Here are the same points, seen from different sides; a view may also be mirrored.
A view may leave some points out. In some views, one point has been moved. Which views, in the order they come, and which point in each? Write - if no view has one.

Scene 1 (7 views)
A:
  K_657 [-18  25  11   5 -62   6 -19 -31  -3 -14  -6  45  -3 -21 -22   7]
  K_338 [-18  28   1   0 -56  17  17 -30 -16   6 -12  56 -13 -25  -5  17]
  K_519 [-24  43  10   2 -53  19 -10 -27  -6  -3 -11  38   7 -14 -23   1]
  K_87 [-19  33   8   5 -62   9  -8 -30  -9 -12  -7  50  -3 -18 -19   7]
  K_400 [-20  30   3  -2 -70  10  -4 -30  -5  -3 -14  51 -12 -23 -11  11]
  K_649 [-20  27   4   9 -56  13  -2 -33 -12 -10  -6  53  -5 -19 -16  13]
  K_844 [-20  40   8  -2 -62  11  -6 -27  -7  -5 -11  45   0 -18 -19   3]
B:
  K_657 [-11  -7  -8  14  16   0   1 -12   1  -6   0   8 -23   9  -2  20]
  K_519 [-19   2 -11  15   5  -4   6 -14  22  -8  -6  15  -8   9  -8  17]
  K_338 [-18  17  -3  -6   0   4  -6  -5  12  -6  12  -1  -5   4  23  11]
  K_649 [ -9   5  -7   2   9   3  -5 -13   3  -3   6   5  -8   7   4  15]
  K_87 [-11   0  -6  11  11   1   1 -12   5  -8   0   4 -11  11   0  16]
  K_400 [-17   4  -5   9   7   2   2  -4   3 -16   3   4 -15   9  16  17]
  K_844 [-18   2  -5  15   7  -1   6 -10  15 -11  -4   6 -10  11   2  16]
C:
  K_400 [ 27  15 -10  25   0 -23   6  15  -1 -19 -20   3   6  15 -12  10]
  K_519 [ 12  15 -14  24  -7 -22   4  26 -11 -16 -22 -11   6  26   4  30]
  K_338 [ 17   8  -5  18   4 -32   6  15  -8  -3 -20   3   5   4 -26   8]
  K_649 [ 16  16 -10  23 -10 -27   3  25  -1 -13 -18   2  19  12 -13  16]
  K_657 [ 23  20 -12  30 -14 -16   7  27   2 -27 -22  -3  18  18  -4  18]
  K_844 [ 20  13 -11  22   1 -26   4  17  -8 -15 -20  -2   2  18  -7  17]
  K_87 [ 18  20 -13  26 -10 -25   3  23  -2 -21 -18  -1  14  18  -5  15]
D:
  K_844 [ -9   4 -23  -3  -8  -5   8  21  -3  -2  12  17  -3 -30  -5  20]
  K_338 [-11  13 -17  -5 -28 -27  -5  15  -9 -17  24  14  -7 -30   0  11]
  K_649 [-15   2 -25  -2 -14 -13  12  11  -9 -10  25  10  -6 -35  -4  10]
  K_87 [-13   2 -29  -2  -6  -7  12  14  -6  -3  18  12  -5 -34  -6  13]
  K_519 [ -8  -3 -16  -1  -9   4  16  21  -2  -3  11  17   4 -30  -1  22]
  K_657 [-12  -6 -34  -2   5  -8  16  15  -4  -6  18  15  -4 -36  -8  11]
  K_400 [-13   8 -30   0  -5 -18  -4  18  -7  -9  16  15  -6 -31  -4  15]
E:
  K_338 [-39 -40 -31  15  38  27 -26  10 -14  47  39 -29 -11 -33  26 -31]
  K_400 [-35 -29 -31  12  43  23 -31   4 -10  43  44 -20   1 -15  14 -27]
  K_649 [-40 -26 -29  10  33  26 -26  12  -6  33  47 -25  -4 -14  25 -33]
  K_657 [-34 -20 -31   6  38  20 -32   8  -1  25  52 -19   4  -3  12 -34]
  K_87 [-37 -25 -30  10  33  27 -28   6  -6  31  48 -21  -1  -5  16 -31]
  K_844 [-34 -29 -29  10  31  30 -30   4 -10  35  45 -26  -4  -5   6 -28]
F:
  K_519 [ 24   1  -5  34  -1  -8 -22 -27   6 -21 -21 -24  -5  18  -5   7]
  K_338 [ 33 -10 -12  54  -7 -13 -13 -27  -4  -1  -4  -8 -18  18  -1 -19]
  K_657 [ 29   4 -13  29  -9  -5  -7 -36   2 -22 -29 -10   4  12  -4  -7]
  K_87 [ 28   2 -12  31 -12  -9 -11 -32   3 -12 -21 -13  -2  14  -4  -5]
  K_649 [ 29  -2 -14  35  -7 -14  -9 -29   0  -9 -14  -7  -1  17  -1 -10]
  K_400 [ 34  -2 -15  44 -17  -3 -15 -36  -1 -11 -17 -10 -10  14  -8 -10]
  K_844 [ 26   1  -8  36 -11  -5 -17 -31   3 -14 -21 -21 -10  14  -5   0]
G:
  K_657 [ 53  21  57   5   0 -79  -1  20 -25  12  32  24  21 -13 -17  21]
  K_338 [ 59  23  51   1 -18 -53  12  16 -48  -3  44   3  25  -3 -24   9]
  K_649 [ 56  20  53   6 -11 -71   4  19 -31   6  39  10  26  -4 -23  21]
  K_519 [ 59  18  58  -8  -4 -68   3   1 -18  10  39  24  12  -2 -24  22]
  K_844 [ 57  17  55  -3   1 -67   5  10 -26   7  37  19  13  -3 -19  15]
  K_87 [ 56  17  54   3  -2 -74   3  19 -27   8  37  16  20  -4 -19  19]
  K_400 [ 56  20  56   6  -3 -64   6  18 -39   7  32  13  16  -6 -18   7]
Views with a point moved: C
  moved in C: K_844
